One turn moves each row of this set onto another row. After a few examples, where does it send each row asked below?
j598: [-0.83, -0.47, -0.52,  0.30,  2.40,  0.87, -1.48,  0.20,  1.04,  0.09,
  0.52, -0.30,  0.37,  0.30,  2.21,  2.98, -1.70, -0.95,  0.85,  3.91,
  1.12,  0.00, -0.05, -0.36,  1.39, -1.02,  0.17,  0.53,  0.56,  1.70,
  1.71]
j268: [ 0.08,  0.77,  3.10, -2.93,  1.40, -2.17, -0.12, -0.96,  0.95, -0.07,
  0.90, -0.37, -2.70,  0.52, -0.81,  2.37, -0.40, -0.59,  0.82,  2.84,
  1.83, -0.65,  3.06,  0.83, -0.12,  0.03, -0.16, -1.57,  2.31,  0.81,
 -0.03]
j613: [-2.55, -0.73,  1.72, -0.92,  1.18,  0.28, -0.53, -3.26, -0.85, -0.23,
 -2.78, -1.73, -1.22,  0.34, -1.16,  2.31,  0.29,  0.53, -0.42,  2.21,
 -1.33,  1.14, -0.17,  2.51, -1.25,  0.43, -0.71,  1.09,  0.86, -0.42,
  1.64]
j534: [-2.30,  0.28,  4.10,  1.82,  4.32,  0.33, -0.54, -1.01, -1.88, -0.25,
  0.79, -0.48, -0.72,  1.36, -2.12,  3.19,  0.26,  0.10,  1.41,  1.82,
 -0.57,  1.10, -0.09,  1.03,  1.73, -2.22,  2.01, -0.88,  0.89, -0.87,
 -0.72]
j864: [ 0.06,  1.74,  2.93, -3.68,  1.51, -1.08, -0.88, -0.37, -0.01, -0.20,
  0.84, -0.03, -2.34,  0.63, -0.53,  2.23, -0.95, -0.46, -0.08,  2.44,
  1.83,  0.58,  1.79,  0.50, -0.07,  0.40, -0.53, -2.40,  2.38,  0.11,
  1.20]
j815: [-1.83, -0.30,  3.64,  1.54,  4.35,  0.35, -0.27, -0.87, -1.68, -0.01,
  0.81, -0.77, -0.76,  1.53, -2.06,  2.40,  0.65,  0.91,  1.34,  1.93,
 -1.15,  0.92, -0.23,  1.35,  1.99, -3.07,  1.57, -1.27,  1.34, -0.60,
  0.00]
j129: [-2.75, -1.12,  0.21, -0.19,  1.83,  0.32, -1.85, -2.63, -0.41, -0.52,
 -3.61, -2.05, -2.81, -0.29, -0.68,  3.67,  0.09, -0.06, -0.41,  2.84,
 -0.88,  0.12,  0.80,  3.07,  0.07, -0.77, -0.37, -0.25,  1.24,  0.09,
  1.35]
j955: [-1.72,  0.24,  3.70,  0.76,  3.23,  0.63, -0.18, -3.03, -0.73,  0.50,
 -0.61, -1.77, -0.90,  0.87, -1.67,  3.74,  1.01,  1.22,  0.85,  1.59,
 -0.73,  1.20,  0.41,  3.49,  1.69, -2.67,  0.71, -0.94,  0.90, -0.45,
  0.43]
j901: [-1.55, -0.66,  2.87, -2.27,  4.03,  0.11, -2.83,  1.47, -1.63, -2.65,
  1.08, -1.09, -2.08,  1.93, -1.17,  2.23, -0.34, -0.11,  1.84,  1.55,
  1.57,  0.89,  2.72,  0.19, -0.17, -0.98, -0.81, -1.10,  2.72, -0.87,
  0.33]
j809: [-2.50,  0.92,  3.51,  0.82,  3.77,  1.02, -1.57, -2.54, -1.36, -0.32,
 -1.01, -1.66, -1.24,  0.88, -1.36,  4.70,  0.05,  0.42,  0.62,  1.78,
  0.13,  1.05,  0.26,  3.26,  1.94, -1.83,  1.31, -1.21,  0.59, -0.61,
  0.25]
j134: [ 0.02, -0.89, -0.38, -0.03,  2.41,  0.34, -0.24, -0.81,  0.84,  0.66,
  0.59, -0.30,  1.14,  0.92,  2.16,  2.51, -0.53, -0.42,  1.51,  3.57,
  1.41,  1.10,  0.31, -0.66,  0.85, -0.71,  0.06,  1.04,  0.59,  1.48,
  2.03]
j856: [-0.60, -1.97, -0.51, -0.13,  3.83, -0.13, -2.11, -0.22,  0.91,  0.55,
  0.70, -0.56, -0.70, -0.25, -0.79,  2.24, -1.45,  0.20,  2.54,  2.58,
  1.10, -0.57,  1.53,  0.02,  1.59, -3.02,  0.28,  3.01,  1.36,  0.36,
  0.06]
j277: [-0.28, -0.90,  0.40, -1.99,  2.54,  0.03,  0.58, -2.96,  1.48, -0.28,
  0.36, -2.57, -1.66, -0.81, -1.90,  1.20, -0.10,  0.40, -0.96,  1.05,
  1.66, -0.12,  2.63, -0.68, -0.40, -0.66, -0.70,  1.49,  1.97,  0.66,
  1.10]
j693: [-2.09, -2.95,  0.26, -0.63,  2.58,  2.10, -1.59, -0.11, -2.07, -2.56,
 -0.83, -2.72, -0.99, -0.02, -0.81,  1.88, -0.16, -0.35,  1.30,  2.55,
  0.18,  0.41,  2.11, -0.13, -0.98,  1.16, -1.74,  1.33,  1.67, -0.28,
  0.72]
j125: [-1.05, -3.30,  0.28, -0.28,  1.35,  1.68, -0.89,  0.05, -1.74, -2.96,
 -0.48, -2.60, -1.38, -0.67, -0.72,  1.79,  0.31, -0.85,  1.24,  3.58,
 -0.19, -1.05,  1.80,  0.71, -1.33, -0.56, -1.65,  0.15,  0.70,  0.68,
 -0.33]
j253: [-0.87,  0.83,  1.14, -1.69,  1.36,  1.28, -1.01, -1.25,  0.71, -1.64,
  0.68, -1.58, -1.81, -2.04, -1.49,  1.78, -2.00, -1.12, -2.55,  1.43,
  1.79, -1.09,  0.67, -0.55, -0.67, -0.59, -0.45,  0.48,  0.58,  0.62,
  0.16]
j41: [-2.70, -0.28,  1.78,  0.21,  0.82,  0.22, -1.26, -3.12, -0.61, -0.70,
 -2.96, -1.16, -1.90, -0.62, -1.04,  4.10,  0.01, -1.39, -0.24,  2.52,
 -0.41,  0.30,  0.70,  2.56, -1.18,  0.44, -0.01,  0.97,  0.05,  0.13,
 -0.59]
j286: [ 0.06, -0.18,  0.02, -1.09,  2.74,  1.53, -2.26,  0.58, -0.81, -0.06,
  1.03,  0.57,  0.57, -0.26, -0.50,  1.64, -1.88, -0.23,  0.83,  2.32,
  1.16,  1.53, -1.40, -0.30,  0.86, -2.47, -0.28,  1.45,  0.19, -0.92,
  1.50]
j804: [-0.38, -0.64,  0.29,  0.79,  1.73,  0.40, -0.32, -0.49,  1.66,  1.00,
  1.03, -0.08,  0.88, -0.09,  1.79,  2.60, -1.13, -1.04,  1.21,  3.48,
  0.92,  0.04,  0.53, -0.59,  0.86, -0.90, -0.13,  1.91,  0.61,  1.75,
  0.47]
j941: [-2.72,  0.80,  4.59,  0.97,  2.95,  0.75, -0.93, -2.38, -0.72, -0.19,
 -0.14, -1.66, -0.67,  0.70, -1.73,  3.71, -0.30,  0.90,  0.23,  1.64,
 -0.90,  0.21, -0.18,  3.45,  1.36, -1.99,  1.09, -0.23,  0.50, -0.31,
 -0.41]
j378: [-0.48, -2.33,  0.45, -0.10,  1.11,  2.63, -0.72, -0.36, -2.07, -1.83,
 -0.67, -1.82, -1.08, -1.16, -1.01,  2.36,  0.67, -1.45,  1.00,  2.65,
  0.07,  1.40,  1.95, -0.10, -1.40,  0.20, -2.60,  0.59,  0.91, -0.45,
 -0.11]
j50: [-1.02,  1.30,  2.75, -2.91,  1.92, -1.41, -1.46,  0.03,  1.16,  0.12,
  0.91, -0.51, -3.00,  0.07, -0.85,  2.13, -1.69, -0.04,  0.07,  2.17,
  1.18, -0.81,  2.78,  0.68,  0.74,  0.23, -0.63, -1.39,  3.22,  0.52,
  0.46]
j92: [ 0.06, -0.36, -0.54, -2.43,  3.06,  0.15, -0.74, -2.43, -0.04, -2.47,
 -0.42, -2.58, -2.23, -0.17, -0.76,  2.75, -0.32, -0.75, -1.10,  2.33,
  3.41, -0.63,  1.59, -0.36, -0.40, -0.57,  0.70, -1.06,  0.48,  0.80,
  1.50]
j595: [-1.81,  0.01,  3.13,  2.11,  4.52,  0.48, -0.75, -0.98, -1.59,  0.13,
  0.42, -0.53, -1.48,  1.07, -2.00,  3.52,  0.56,  0.08,  1.47,  2.13,
 -0.60,  1.03,  0.46,  1.35,  2.30, -3.02,  1.65, -1.74,  1.20, -0.58,
 -0.47]
j332: [-0.82, -1.06,  3.72, -1.40,  1.96, -0.34, -1.63,  1.77, -0.69, -2.46,
  1.83, -0.77, -2.35,  0.53, -1.44,  1.68, -0.24, -0.67,  1.46,  2.02,
  0.43, -1.02,  2.37,  1.14, -0.70, -2.69, -1.04, -1.15,  1.80,  0.25,
 -1.61]
j735: [ 1.35, -1.49,  0.30, -0.63,  2.68, -0.47, -0.83, -1.18, -0.90, -0.83,
  0.65,  0.02,  0.33,  0.63, -0.17,  2.80, -0.05, -1.26,  2.65,  3.60,
  2.59,  0.39,  0.11,  0.06, -0.03, -2.59,  1.39,  1.42, -1.04,  0.32,
 -0.09]
j995: [ 0.46, -0.54,  3.40, -1.73,  2.14,  0.28, -0.77,  0.61, -1.11, -1.09,
  1.47, -0.37, -1.85,  0.84, -1.71,  1.94,  1.17, -0.73,  1.93,  1.08,
  1.14,  2.17,  3.07,  0.30, -0.71, -1.99, -2.11, -1.12,  2.44, -0.96,
 -0.61]

j534 -> j815
j864 -> j50
Now these:
j856 -> j735
j901 -> j332
j277 -> j92
j955 -> j809
j613 -> j129
j378 -> j693
j134 -> j598

